One vector is turned by the same rotation once a step. Each row is the vector after some number of steps, and that number follows the row.
The counts run from 0 to 193.
[-0.84  0.73 -1.05 -0.60  2.18 -0.88  2.94  0.12 -2.20 -3.14  0.19 -2.86
  1.47 -0.56  1.39 -0.79 -1.28 -1.00 -0.67  0.51 -0.22  3.65  1.14  1.88
  1.09  0.93 -0.69  1.07 -2.68 -0.02  0.66 -0.48  2.57  1.14 -1.44 -0.23
  0.49  2.70  1.14 -1.37  0.50 -1.25 -1.11 -1.00  0.72 -0.36 -0.73  1.03
 -0.38  1.65  0.28  0.98  1.42 -0.32  0.69  1.51  0.78 -0.56 -0.14  0.96
 -0.41 -0.22 -0.90] | 109
[-1.47  0.92 -0.81 -2.28  2.84 -1.17  0.99  0.03 -0.85 -2.48 -0.51 -1.90
  0.48  0.15  1.51  1.39 -2.02  0.86 -1.34 -1.41 -0.41  2.46 -0.04  0.76
  0.68 -0.41 -0.69 -0.24 -3.33 -0.16  1.75 -1.35  3.48 -1.36 -1.39  0.22
  0.11  3.32  1.56 -0.62  0.39 -2.54  0.20 -0.59  0.44 -0.59 -0.92  0.68
 -0.27  0.44  0.16  0.84  2.24 -1.68 -0.53  0.98  0.88  0.76  0.82  0.01
 -0.61 -0.28  0.13] | 118
[-2.23 -1.71  0.58 -0.70  1.88 -1.46  2.35  1.52 -3.08 -2.40 -1.10 -1.37
  0.63 -0.04  1.82  2.19 -0.28  0.29 -0.43 -1.19  1.08  0.51  0.48  0.84
 -0.89 -0.16  1.64 -1.25 -1.89 -1.21  1.08 -0.73  0.07  0.25 -1.01  0.02
  1.37  2.89  2.77  0.26  0.72 -2.86  0.54 -0.14  0.71  0.29  0.72  1.05
 -0.31  1.38  0.10  1.18 -0.74  0.71  0.38  2.18  1.49 -1.26  1.25  0.41
  0.72 -0.05 -0.98] | 8
[ 0.84  0.63 -0.23 -1.07  1.93 -1.00  0.26 -0.31 -2.83 -2.15  0.39 -2.61
  0.69  0.56  1.32  0.15 -2.14 -1.47 -0.21 -0.77  0.17  2.37  0.77  2.66
  2.47  0.87 -0.40  1.16 -1.77 -0.03  0.16  0.09  2.81 -0.53 -2.21  0.31
 -0.43  1.01  1.38 -1.59  0.10 -1.71 -1.51 -1.40 -0.65 -0.97  0.09  1.75
  0.15  0.61  1.35 -0.98  0.10 -0.28  2.00  1.82  2.84 -1.31  0.18  0.87
 -0.09  0.27  0.32] | 191
[-1.80 -1.25  0.07 -1.32  0.78 -1.81  1.80  0.27 -1.25 -2.94  1.08 -3.04
 -1.73  1.22 -1.00 -0.71 -3.20 -0.57  0.31 -3.31  0.86 -0.41  0.42  1.12
  0.37  0.22  1.07  0.87 -2.13 -0.55 -0.17 -0.21  1.72 -2.25  0.62  1.00
  0.44  1.08  0.75 -0.90 -0.32 -1.62 -3.52 -0.71 -0.94 -0.97 -1.18  1.49
 -0.66 -0.70  0.94 -0.58  0.80 -0.73 -0.86  0.73  0.99  0.63  1.34  1.13
 -0.32 -1.15 -2.74] | 151
[-2.37  0.61 -0.21 -0.88 -0.59 -2.10  1.55  2.29 -3.28 -2.46  0.20 -1.46
 -0.35  1.36  2.15  0.17 -2.26 -1.62  0.56 -0.06 -0.56  1.36  0.81 -0.32
 -0.44  0.82  0.13  0.69 -1.43 -0.31  0.67  1.42  2.42 -1.49 -1.30 -1.17
 -0.59  0.52  0.88 -0.88 -0.50  0.57 -2.81 -1.89 -0.58  0.89  0.01  1.47
  0.63  0.33  2.43  0.90  1.11 -0.62  0.36  0.70  1.96 -1.35  1.13  2.38
 -1.13 -0.35 -1.37] | 181
[-3.08 -0.42 -0.79 -1.51  2.42 -0.31  3.35  1.17 -3.61 -2.04 -0.53 -2.03
 -0.83 -0.11  0.61  0.84 -2.24 -1.42 -0.37 -1.87 -0.58 -0.12  0.32  0.92
 -0.87  2.16  1.48 -0.32 -1.82  0.35  0.10 -0.17 -0.26 -0.53 -0.23 -0.48
  0.19  2.41  0.29 -0.66  1.42  0.32  0.37 -0.87  0.72 -0.67 -1.76  2.23
 -0.61  0.73  0.45  1.19  1.48 -0.74  0.92 -0.29  0.83  0.21 -0.27  2.01
 -1.04 -0.97 -2.40] | 130
[-2.14 -1.29 -2.83 -1.41  1.85 -1.51  1.77  0.25 -1.79 -1.09  0.40 -1.40
  0.50 -0.58  1.38  1.55 -0.63 -0.97 -0.44 -2.01  0.19  1.06  0.23 -0.71
 -2.16 -1.67  1.49  1.30 -1.49 -1.37  0.53  0.10  2.35 -1.53 -0.98  1.28
  1.04  1.20  2.80 -0.30 -0.21 -2.33 -1.32  0.38 -1.95 -0.12 -1.32  1.01
 -0.05  1.40  1.25  0.94 -0.46 -0.31 -1.56  1.45  0.97 -2.37  0.16 -0.39
  0.84  0.01 -1.95] | 156
[-1.20 -0.71 -0.94 -1.70  2.23 -1.58  1.34  0.57 -1.66 -1.69  0.36 -2.09
 -1.41 -0.12 -1.14  0.94 -1.50 -1.01  1.12 -3.37  0.96 -1.08  1.27  0.46
 -0.11 -0.04  2.43  0.40 -1.90  0.45  0.20 -0.75 -0.14 -1.64 -1.21  0.29
 -0.07  0.97  0.46 -1.56  1.33 -2.62 -1.51 -0.29 -1.01 -0.41 -0.29  0.61
  0.59 -0.54  1.33 -0.70 -0.27  0.04  0.25  2.42  2.06 -0.92  1.99  1.01
 -0.36 -1.06 -2.97] | 153
[-2.18 -0.85  0.36 -0.33  0.84 -1.39  1.78  1.46 -1.71 -3.41  0.34 -2.12
 -0.61  1.14 -2.00  1.13 -1.73 -0.19  0.01 -4.27  1.70 -0.25  0.82  1.05
 -0.25  1.94  0.19  0.71 -2.19 -0.15  1.16 -0.48 -0.19 -0.64 -0.16  1.33
  0.22  2.43  0.96  0.59  1.00 -0.69 -1.28 -1.39 -0.12  1.68 -0.84  1.03
 -1.22 -0.70  1.98 -0.80 -1.54 -0.20  0.46  1.08  0.42 -0.71  0.87  0.14
 -0.35 -0.92 -2.42] | 144
[-0.94  0.28 -2.00 -0.10  0.58 -0.53  1.07  1.13 -1.83 -1.93  0.57 -1.37
  1.15  0.94  1.26  0.36 -1.44 -0.04  0.28 -1.21  0.95  1.72  1.39  0.46
  1.13  0.39 -0.15  1.75 -1.72  0.02  2.53 -1.14  1.06 -0.57 -2.62  1.04
 -0.53  1.56  1.26 -1.50  0.80 -2.24 -3.38 -1.62 -0.51  1.11 -0.48  1.03
 -0.50 -1.13  1.72  0.38 -0.59  0.94 -0.41  2.94  1.25 -2.33  1.59  1.91
 -0.75  0.48 -1.06] | 175
[-3.00  0.34 -1.64 -0.54  2.12 -1.91  1.49  2.59 -1.40 -2.38  0.12 -1.56
  1.04  0.65 -0.19  1.80 -0.95 -0.31  0.61 -1.13 -0.96  1.98  0.64  0.70
  0.02  0.59  0.44 -1.29 -3.00 -0.02  0.86  0.08  1.30 -1.44 -1.37 -1.46
  1.15  2.74 -0.49  0.67  1.63  0.35 -0.68 -1.11 -0.13  1.62  0.07  0.29
  0.63  2.08  1.52  1.59  2.73  0.23  0.92  0.72  0.83 -0.44  2.01  0.70
 -0.98 -0.29 -2.42] | 115
[-0.46  0.11 -1.22 -2.02  1.92 -0.80  0.81 -0.55 -1.31 -1.96 -0.32 -1.10
  0.46  0.70  1.20  1.87 -1.16  0.31 -0.85 -3.55 -0.55  2.31  0.65 -0.17
  0.44  0.22 -0.83  0.60 -3.00 -0.13  1.79 -1.25  2.48 -2.19 -1.97  1.49
 -0.48  2.79  1.97 -0.07  1.29 -2.84 -0.46 -0.99  0.01 -0.11 -1.08  1.40
 -0.14 -0.72  1.65 -0.11 -0.21 -1.92 -0.56  1.00  1.14 -0.92  0.92  0.05
 -0.95  1.22  0.01] | 37
[-1.60 -0.58 -1.74 -1.08  2.70 -1.92  0.40  2.44 -2.37 -2.43  0.44 -2.12
 -0.61 -0.29 -1.07  1.04 -1.76 -1.79  0.98 -2.06  0.62 -0.50 -0.37  1.13
 -1.37 -0.81  1.48  0.10 -1.46  0.51  0.38 -0.04  0.04 -2.64 -1.57  0.29
  0.17  1.06  0.05 -1.34  1.07 -1.68  0.08  0.10 -1.41  0.04 -0.46  0.97
  0.17 -0.94  2.09 -0.28  0.20  0.29  1.27  2.05  3.30 -1.96  0.99  1.19
  0.03 -0.79 -2.48] | 65
[-1.94 -0.44 -1.51 -2.49  1.33 -0.98  1.26  0.91 -2.26 -1.20  1.47 -2.56
 -0.52  0.41 -1.06 -0.50 -3.99 -0.50 -1.25 -1.71  1.27  0.37  0.74  0.95
  0.61  0.20  0.90  2.33 -0.82 -0.92  1.24 -0.58  1.69 -1.26 -0.67  1.15
  0.73  0.24  2.11 -2.52 -0.81 -1.92 -3.65  0.53 -1.06 -0.63 -1.17  1.64
 -0.21  0.30  0.54 -0.19  0.59  0.28 -1.23  1.21 -0.11 -0.07  0.02  1.17
 -0.23 -1.34 -1.88] | 70
[-2.38 -1.12  0.68 -1.03  2.16 -1.57  1.57  3.42 -3.42 -2.24 -1.09 -0.97
 -0.08  0.68  2.96  2.21 -1.11  0.42 -0.34 -0.55  0.61  0.77  0.01  0.57
 -1.07 -0.31  0.39 -0.95 -1.20 -1.29  1.66 -0.87  1.44 -1.60 -1.32  0.03
  1.31  1.39  2.01 -0.05 -0.54 -2.27  0.50 -0.18  0.17  0.63  2.27  1.88
  0.32  1.68  0.57  0.66 -0.26  1.11  0.35  1.13  1.21 -0.87  1.03  0.96
  1.11 -0.52  0.16] | 97
[-0.18  0.61  0.49 -0.73  2.17 -0.66  2.56 -0.43 -1.91 -3.32 -0.28 -2.84
  1.01 -0.37  2.03 -0.30 -2.26 -0.43 -0.99  0.24  0.33  2.00  0.62  2.78
  2.33  0.77 -0.93  0.45 -2.52 -0.91  0.73 -0.82  2.64  1.08 -1.53 -0.42
 -0.13  2.95  1.38 -1.60  0.61 -1.82 -0.49 -0.92  0.25 -1.03 -0.78  1.11
 -0.18  1.53  0.05 -0.17  1.02 -0.51  0.98  1.39  1.19 -0.42  0.77  0.80
 -0.37 -0.58 -0.53] | 110
[-3.34 -0.82  0.10 -1.63  1.88 -2.00  1.88  2.72 -3.72 -2.19 -0.74 -1.18
 -0.09  0.82  2.95  1.38 -1.35  0.19 -0.43 -0.16 -0.10  1.89  0.37 -0.53
 -2.08 -0.16  0.68 -0.64 -1.27 -1.00  1.41  0.11  2.22 -1.76 -0.44 -0.41
  1.92  1.33  1.80 -0.40 -1.20 -1.13 -0.40 -0.12  0.07  0.55  2.27  1.56
  0.39  1.66  0.59  1.41  0.59  0.85  0.63  0.50  0.25 -0.16  0.86  1.01
  1.03 -0.70 -0.73] | 98
[-1.96 -0.61 -1.06 -1.28  2.04 -1.11  0.52  0.67 -1.18 -1.13  0.89 -2.79
 -0.18  2.34 -0.01  2.23 -2.19  0.74 -0.67 -4.31  0.38  0.40 -0.01  1.48
  0.53  1.52  0.82  0.15 -1.93 -0.33  0.95 -1.33  1.48 -2.05 -0.12  1.23
  0.33  2.75  1.50  1.99 -0.26 -1.74 -1.64 -0.57 -0.56 -0.52 -0.87  2.60
 -1.09  0.52  1.38  0.48  0.27 -0.05 -0.85  0.22 -0.09  0.09  1.68 -0.84
  0.03 -0.06 -0.47] | 135
[-1.92  0.11 -0.01 -1.74  0.84 -1.11  3.13  0.69 -1.94 -2.38  0.06 -2.17
 -1.21 -0.44  0.62 -0.13 -2.41 -2.30 -0.44 -2.06  1.48 -1.42  2.01  0.33
  0.84  1.16  0.49  2.11 -1.39 -1.07  0.94 -0.40  0.77 -0.37 -1.78  1.37
 -1.02  1.02  1.62 -2.86  0.95 -1.65 -1.53 -1.37 -0.74  0.84 -1.05  1.03
  0.29  0.67  0.92 -1.43 -0.10 -0.73 -0.46  1.41  0.24 -0.88  1.45  1.25
 -0.40 -1.40 -2.09] | 160
[-2.60 -0.01 -1.20 -1.27  2.14 -0.74  2.81  0.64 -3.14 -1.78 -0.29 -2.24
 -0.40  0.02  1.05  0.57 -1.37 -2.18  0.15 -1.51 -1.47  0.16 -0.08  1.04
 -0.92  1.94  1.82 -0.79 -1.62  1.01 -0.78  0.36  0.36 -0.82 -0.67 -0.66
 -0.21  2.69  0.40 -0.09  1.24  0.12  0.62 -1.24  0.48 -1.15 -2.06  2.01
 -0.23  0.62  0.83  1.50  2.14 -1.42  0.91  0.38  2.22 -0.76  0.24  1.42
 -1.00 -0.58 -2.00] | 131
[-1.46  0.11 -1.37 -1.72  1.54 -0.98  0.59  0.35 -2.09 -2.09 -0.14 -1.22
  1.13 -0.03 -0.47  1.94 -0.51 -2.05 -0.52 -1.69 -1.15  2.59  1.39  0.36
 -0.06  0.76  0.05 -0.02 -3.19  1.15  0.27  0.38  1.15 -1.46 -1.78  1.02
 -0.13  2.86  1.71  1.02  1.90 -1.19  0.19 -0.93  0.89 -0.03 -2.15  0.75
 -0.50  0.80  1.43  1.39  1.17 -1.58  1.46  1.44  2.34 -1.46  0.19  0.47
 -1.56  0.87 -2.07] | 124
[-2.45 -0.50 -1.52 -1.76  1.72 -0.24  3.28  0.51 -4.76 -2.61 -0.90 -0.76
 -0.32 -0.04  0.58  0.50 -1.84 -1.19 -0.16 -2.73 -0.84  1.58  0.72 -0.11
 -1.04  1.56  0.50  1.12 -1.69 -0.50  0.56  0.85 -0.44 -0.52 -0.53 -0.11
  0.50  1.25  1.06 -1.68  1.72  0.58 -0.48 -1.47  0.64  0.14 -1.11  1.98
  0.01  0.68  1.69  0.75 -0.20 -1.66  0.43 -0.77  0.59 -0.56 -1.46  2.06
 -1.07 -0.33 -2.23] | 41
[-2.01 -0.78 -1.04 -0.90  2.14 -0.45  1.37  0.62 -4.45 -1.68 -0.53 -0.50
  0.98  0.02  2.56  0.88 -1.74  1.36 -0.90 -0.79  1.03  0.85  0.81  1.33
 -0.74 -0.75  1.72 -0.20 -1.70 -1.54  1.46  0.07 -0.07 -0.31 -1.68  0.67
  1.15  0.47  2.75 -1.85 -0.69 -2.47 -0.05 -0.52  0.53 -1.00  0.63  1.09
 -0.64  0.90  0.36  0.70 -0.02  1.66 -0.15  2.41  2.61 -1.05  0.25  1.64
  0.64 -0.68 -0.06] | 89
[-3.16 -0.18 -0.65  0.01  1.23 -1.21  0.14  1.49 -2.59 -1.95  0.98 -1.49
  0.74  1.13  1.52  0.19 -1.95 -0.66 -0.23 -0.98 -0.42  0.45  1.60  1.12
 -0.72 -1.16  0.79 -1.00 -1.40 -0.65 -0.17  2.38  1.80 -3.35 -1.35  1.55
 -0.13 -0.08  2.35  0.09 -1.93  0.14 -1.24 -1.01 -0.85 -0.28 -0.20  1.46
 -0.54  1.32  1.52 -0.31  2.06  1.15  0.52  0.98  2.93 -0.44  1.04  1.06
  0.67 -0.90 -0.86] | 83
[-1.89 -0.81 -1.93 -0.88  2.57 -0.58  1.96  1.81 -2.29 -1.98  0.29 -2.21
 -0.93  2.05  0.56  1.75 -2.43 -0.25  0.24 -4.16 -0.12  0.41 -1.03  1.28
  0.22  1.65  0.27  0.44 -0.88 -1.44  1.85 -1.68  0.35 -2.35  0.01  0.69
  0.78  1.89  0.20  0.52  0.52 -0.75 -1.42 -0.31 -1.59  0.55  0.21  3.66
 -0.79 -0.12  2.03  0.42 -0.69  0.11  0.23 -0.78 -0.13 -0.74  0.83  0.68
 -0.27  0.02 -0.82] | 47
[-2.55 -0.30 -1.56 -1.77  2.94 -1.64  0.66  1.67 -4.74 -1.72 -0.48 -0.91
  0.20  0.57  1.45  0.91 -1.72  0.28 -0.36 -1.22 -0.50  2.37  1.12 -0.12
 -1.22  0.46  0.68  0.46 -1.09 -0.67  1.44  0.62  1.62 -2.24 -1.13  0.17
  1.94 -0.53  1.03 -1.81 -0.86 -0.37 -0.76 -0.33 -0.73  0.15  2.47  2.01
  0.50  1.12  1.64  0.92  0.11  0.73  0.54 -0.55  0.89 -0.37 -0.70  1.26
  0.98 -0.35 -0.41] | 187
[-2.57 -0.03 -1.42  0.23  0.69 -1.64 -0.37  1.97 -1.66 -1.66  1.81 -1.99
  0.81  2.11  0.05 -0.42 -1.82  0.22  0.29 -1.24  0.12  2.24  2.58  1.06
  0.62  0.32  0.72  0.33 -1.35  0.53  1.63  0.57  1.47 -3.03 -1.31  1.97
 -0.19  0.64  1.68 -0.38 -0.71 -0.81 -3.58 -0.95 -0.55  0.48  0.07  1.41
 -0.77 -0.25  1.35  0.39  1.52  2.36  0.43  1.97  0.91 -0.49  1.56  1.49
 -0.26 -0.35 -1.43] | 85
[-1.76  0.02  0.35 -1.22  1.50 -1.46  3.10  0.57 -2.41 -2.21 -0.73 -1.85
 -1.09 -0.63  1.34  0.60 -1.73 -2.83  0.10 -2.22  0.99 -2.15  1.55  0.63
  0.33  0.66  0.77  1.00 -1.49 -1.06  0.78  0.20  0.01 -0.98 -1.76  1.41
 -1.17  0.75  2.10 -2.56  0.83 -1.42 -0.15 -1.23 -0.99  0.49 -0.89  1.45
  1.08  0.77  1.27 -2.13 -0.19 -0.41  0.10  1.48  1.66 -1.88  1.32  1.06
  0.22 -1.84 -1.44] | 161
[-2.19  0.93 -2.18 -0.30  1.90 -1.20  2.66  1.00 -1.06 -2.57  0.77 -2.42
 -0.44  1.00  1.31 -1.21 -1.92 -0.66  0.32 -1.97  0.51  1.21  1.55 -0.44
  0.32  0.58  0.16  1.39 -1.29  0.63  2.33 -0.97  1.42 -2.81 -1.28  2.75
 -0.61  1.17  0.87 -2.91 -0.14 -1.13 -1.54 -1.07 -0.83  0.85 -0.50  1.21
 -0.43 -1.18  1.33 -0.74  1.00  0.89 -0.78  0.94 -0.04  0.05  1.40  1.85
 -0.01 -1.01 -0.89] | 167
[-2.84  0.25 -3.43 -1.33  3.51 -1.02  2.49  1.52 -3.67 -1.30  0.05 -2.07
 -0.37  0.40  0.35  0.87 -2.11 -0.97  0.04 -2.78 -0.60 -0.23 -0.50  0.32
 -1.61  2.04  1.73  0.93 -0.68  0.22  0.83 -0.68  0.55 -0.79 -0.20 -0.73
  0.64  1.84 -1.36 -1.71  0.51 -0.19 -0.32 -1.06 -1.00  0.00 -0.59  1.82
 -0.36 -0.21  2.24  1.87  0.50  0.07 -0.18 -0.61  0.48 -0.70  0.39  1.16
 -0.22 -0.87 -1.02] | 49
[-1.64 -1.05  0.11 -1.13  3.33 -1.33  0.19  0.96 -3.50 -1.97 -0.33 -1.26
  0.68  0.76  0.52  1.89 -0.22  0.32 -0.28 -2.21 -0.04  2.10  1.95  1.91
  1.09 -0.04  0.74 -0.87 -2.38 -1.63  1.09  0.36  0.90 -1.83 -1.61  0.66
  2.30  0.99  1.76  0.27  0.76 -1.49 -0.65  0.05 -0.50 -0.30  2.54  1.85
  0.74  2.41  1.38 -0.01 -0.24  1.31  1.64  0.71  1.08 -0.61  0.38 -0.16
  0.73 -0.09 -1.07] | 105
[-2.79  0.80 -1.68 -1.80  1.26 -1.83  1.46  0.11 -2.36 -1.84 -0.32 -0.90
 -0.15  0.71  0.26  1.37 -1.27 -0.74  0.64 -2.83 -1.94  1.29  1.91 -0.53
 -0.42  0.22  1.07 -0.14 -3.21  0.43  0.40  1.66  1.18 -2.23 -1.19 -1.29
  0.08  1.39  0.03 -0.21  1.38  0.45 -1.38 -2.17 -0.30  0.50 -0.66  0.38
  0.87  0.73  2.41  0.91  1.74 -1.40 -0.17  0.18  1.31 -0.42  1.57  0.79
 -1.86 -0.41 -2.61] | 34
[-0.98 -0.41 -0.76 -1.89  1.29 -1.39  0.09  0.05 -2.17 -1.88  0.77 -2.10
  0.08  2.29 -0.82  2.05 -3.44  0.25 -1.04 -4.34  1.08  0.03  0.10  1.65
  0.86  1.50  0.25  1.43 -1.95 -1.40  0.41  0.59  1.78 -1.50 -0.73  0.69
 -0.17  1.07  1.40  0.43 -0.56 -0.68 -2.52 -1.19 -1.73 -0.13 -0.71  1.57
 -0.66  0.35  2.52 -1.04 -0.91 -0.89 -0.39  0.73  1.01 -0.83  0.90 -0.76
 -0.15 -0.72 -0.19] | 54
[-1.91 -0.40 -0.81 -1.74  3.31 -1.52  0.41  1.98 -4.01 -1.79 -0.55 -1.05
  0.00  0.98  1.88  1.76 -1.67  0.62 -0.42 -2.30 -0.05  1.44  0.35 -0.24
 -0.85  0.21  0.34  0.30 -0.73 -1.43  2.07 -0.10  1.52 -2.76 -1.00  0.35
  1.52  0.06  1.31 -1.28 -0.73 -1.67 -0.17  0.08 -1.00  0.28  2.87  2.27
  0.33  0.49  1.51  0.23 -0.56  0.73  0.84 -0.07  0.89 -0.87 -0.02  0.74
  0.99 -0.44  0.58] | 186
[-2.68 -0.50 -1.31 -0.34  1.53 -0.36  0.80 -0.64 -3.84 -1.44  0.08 -0.38
  0.41  0.52  2.43  0.75 -1.44  0.49  0.30 -2.67 -0.64  0.13  1.63  1.02
 -0.60 -1.65  1.61 -0.22 -1.80 -1.88  0.41  2.51  0.42 -2.85 -1.70  0.83
  0.22 -0.75  1.64 -1.39 -0.53 -0.54 -1.25 -1.16 -1.49 -0.83 -0.16  1.65
  0.49  1.16  1.80 -0.33  0.74  0.42 -0.16  0.66  3.21 -1.07  1.12  1.56
  0.20 -0.67 -0.84] | 171
[-1.04 -0.18  1.38 -0.86  0.82 -1.87  1.04  2.36 -1.89 -2.43 -0.30 -1.93
 -0.11  1.19  2.11  1.65 -1.39 -0.60  0.13 -0.49  1.45  0.59  0.49  0.91
  1.03  0.62  0.28 -0.29 -1.91  0.05  2.49 -1.69  0.97 -0.34 -2.56  0.08
 -0.54  2.16  1.77 -0.41  0.97 -2.89 -1.03 -1.22  0.22  0.97  1.15  1.31
  0.09 -0.10  0.64 -0.30 -0.03  0.49  1.46  2.96  1.78 -1.67  2.56  1.51
 -0.30 -0.18 -0.06] | 95
